In the rows, 128 means zero.
The rows of D fall into a few groups, and each row is roughly a mix of its group's hidden directions.
D, 114 rows:
[[ 99 155 130  80 125 173 167 142 126 152 137 189]
 [123 132 129 200 120 160 148 133 161  79 136  87]
 [159 135 152 108 144 107 107 141 163 168  55 108]
 [129 151 146 128 120 122 164 183 174  88  74 136]
 [148 139 173  89 160  80 110  75 120 113 141 159]
 [157 191 103 143  95  79 142  90 137 152 149 137]
 [157 146  99 120  81 170 152  88 126 171 172 133]
 [113 110  66 161 107 179 151  89 102 108 138 116]
 [192 182 135  94 149 124  99 145 141 107 117  90]
 [135 116 154 191 115 142  89 105 122 168 140 182]
 [172  92 123 122 105 131 116 155 126 120 170  54]
 [160 140 132 200 129  90 145 110 119 131 122  71]
 [ 90 112 144  75 138 116 125 106 193 144 156  93]
 [130 180 107 144 137 143 157 144 142 161  60  93]
 [134  73  99 148 136 169 161 147 155  96 179 133]
 [188 156 192 113 141 172 118 138 138 143 117 151]
 [ 81 115  87 135  80 126 153 184  95 142 109 117]
 [129 162 119 176  78  77 142  94 158 124 151 151]
 [120  92 112 160 101  87 138  70 108 169 148 159]
 [140 182 100 131 148 159 156 110 138 150  78  78]
 [153 145 117 107 104 162 138  50 122 137 168 158]
 [125 152 144 183 129 159 149 121 168  63 147 150]
 [121 136 155 170 129 111 102 100  96 112 207 123]
 [117  88 124  56 130 106 145 166 139 161  96 103]
 [104 127 118 129 166 128  71  97  57 141 139 111]
 [ 77 103 102 196 107 151 125 140 122 165 125 158]
 [109 133  87 163 106 154 175 162 164 176 133 153]
 [154 172 116 158 107 111 131 109  98 114  51 143]
 [115 135 148 128 106 114 164 214 157 106 106 123]
 [120 147  73 184 184 149 155 120 118  98 128 128]
 [149 190 119 182 121 105 143 127 131 141 128  67]
 [106 189 110 125  73  96 142 112 175 124 147 109]
 [119 134 115 158 139 191 145 115 169  83 169 155]
 [140 162 150  49 101 126 163  96 147 147 143 135]
 [129 172 143  95 124 123 114 129  54 141  98  84]
 [ 72  65 123 148 113 173 145 152 128 155 103 127]
 [111 123  71 123  95 143 175 113  91 100  81 142]
 [147 131 164  89 111  67 122 159  84 163 124 152]
 [166 132 100 106 113 137 161 192 122 117  87  85]
 [114 142 152 214 106 108  99 123 107 134 148  98]
 [100 130 118 106 139 160 150 196 192 114 125 135]
 [ 98 119 136  60 154  71  99 125 114 163 126 124]
 [159  83 176 142 152 165 150 163 132 108  86 103]
 [179 148 158  88  92 116  95  79 117 142 130  93]
 [105 114 138 161 174  93 124 174 121  68 102 145]
 [127 154 151 116 111 132 150  77 108 205 150 108]
 [165 127 132  98 107 139 169 210 142 125 105 131]
 [103  83  69 159 115 109  98 115 106 172 120 100]
 [115 207 107 113 140 130 145 111  96 169 163 143]
 [174 120 121 179 141 106  84  75 156 110 131 154]
 [196 117 102  79 138 106 155 109 103 161 111 151]
 [173 155  97 165 151 102  74 122 102 134 140 172]
 [157  94 115  53 121 128 141 161 106 176 129 135]
 [129 131 136 196  94 106 145 125 107  95  99  74]
 [163 137 107 169 121 127 167 137 209 116 116 129]
 [142 109 141 135 111 151 170 200 160 103 152  94]
 [107 172 120 107 143  76 102 102 107 129  66 150]
 [131 134 131  89  90 141 100 124 164 166 109  58]
 [202  96 129 142 111 135  95  88 131 100 163 119]
 [127 129 146 122 160 122 163 147 114  38 110 145]
 [109 146 141  62 105 133 118 107  90 167 157  84]
 [ 97 107  82 170 191 131 119 123 119 101 167 110]
 [164 130 103 106 132 124 157 126 132 101  55  78]
 [ 70 174 131 141 110 148 147 104 114 184 163 126]
 [152 162 116 115  68 139 132  97  94 179 165 135]
 [119  96 134 131 104 102 135  61  64 134 148 150]
 [ 68 138 105 142 174 110 134 180 109 132 121  84]
 [174 126  88 190 134 136 151 124 187 111 131 123]
 [132 124  87 143 169 144 155 125 123  80 173  73]
 [139  76 162 129 109 144 163  68 137 129 130 178]
 [133 129 101 119  99 161 110  93  85 182 181 116]
 [159 144 107 208 152 129 132 164 112 127 101  97]
 [122  93 165 113  80 126 123 180 156 164  99 161]
 [134 143 162 142 105  61 144 157  91  89 128  92]
 [162 152 124  95 132  91 124 127 147  91 119  51]
 [116 107 114 143 115 178 130 192 151 155 179 114]
 [163 126 111 180 129  95 106 178 129 128 113  69]
 [169 173 141 125 118 102 209 106 129 134 134 143]
 [169  81 192 125 128 121 180 107 134 116 110 113]
 [130 147 107 164 140 137  99  77 162 185  95 155]
 [142 109  95  62 141 160 141 185 152 152 126 110]
 [110  76 134 146 156 155 102 116  81 165 137 179]
 [182 122 108  58 103  97 136 123 162 113 105 119]
 [ 79  89  95  62 134 139 132 146 126 101 129 164]
 [ 80 130 134 159  88 115 182  90 129 167 145 101]
 [112 121 187 118 100 121 185  93 149 114 151 168]
 [ 69 105  93  89 150 118  96 110 130 181 112 113]
 [167 116 115 181 148  91 125 135 168  68 144 118]
 [168 118 109 141 144 104 188 154 126  77 105 165]
 [148 110 132 135 119  81 165 134 158  48 119 138]
 [ 48 115  82 111 110 113 140 124 129 110 154 163]
 [118 173 153 150 109  60 119 153  99 116  83 131]
 [178 114 160 141 123  85 194  98 129 110 119 106]
 [158 116 122 128 131  96 134 132 143  72 188  74]
 [130 130 136 125 113  82  62  98  91 154 174 114]
 [155 147 129 144 161 152 155  96 150  79  74 164]
 [138 186 133 130  92 139 193 126 148 161 130 164]
 [ 61 117  94 138 194 157 149 138 119 119 132 129]
 [134 130 158  73 142  66 148 146 110  83 151 109]
 [150 163 135 131  96  90  84  73  97 156 152 150]
 [125 112 144  92 117  86 102 127 160 135 176  63]
 [134 129 103 100 114 155 152 221 141 138 128 121]
 [159 190 155 187 117 102 115 123 154  98 145 134]
 [ 77 143  92 126 177 139 112  80 136 166 149 102]
 [114 106 115 142 116 166 168 174 185 112  93  98]
 [188 176 103  69 127 119 129 132 136 148 111  97]
 [110 178  98 136 159 141 200 135 143  94 110 121]
 [197 135 127 119 134 156 128  67 150  99 120  94]
 [ 70 161 155  95 139  93 107  96 134 163 108 161]
 [150 153 131 202 135 155 121  83 140  85 135 106]
 [112 156  99 160  98 140 116 190 126 167  78 129]
 [170 109 128 106 137 140 122  89  87 129 205 131]
 [135 104 123  99 127 133 160 194 140 104 164  72]
 [ 87  91 161  68 134 176 165 130 119 145 126 141]]
One row of each group comes first, with its name. Which group is each row after those in?
[ 80 174 113 148 155 121  91 175 167 122 122  97]
(38)
[186 137 140 114 156  93 103 119 126  75 140 178]
(12)
[181 170 145 110  66 128 155 144 122 147  94 109]
(29)

[134 141 124 121  87  87 127 132 185 172 168  89]
(29)
[151 189 157 130 148  88  91 164 109 112 168 131]
(38)
[ 93  86 152 110 105 110 117 154 112 193 164 156]
(38)
[ 87  68 136 129 141 116  73 132 110 144 173 151]
(29)
[143 143 179 150 123  80 105 110  84 122 183 143]
(38)
[121 103 162 174 112 128 148 147 163  70 122 176]
(12)
[116 159 143 104  87 123 125 124  51 151 140 168]
(29)
[105 117 196 189 132 146 131 127 137  93 147 160]
(12)
[135 137 169  86 120  62 153 176 117 102 114 129]
(38)
[171 117 132 165 126 154 155 126 142  81 141  60]
(38)
[137 158 125 131 118 104 150 120 136 131 121  30]
(12)
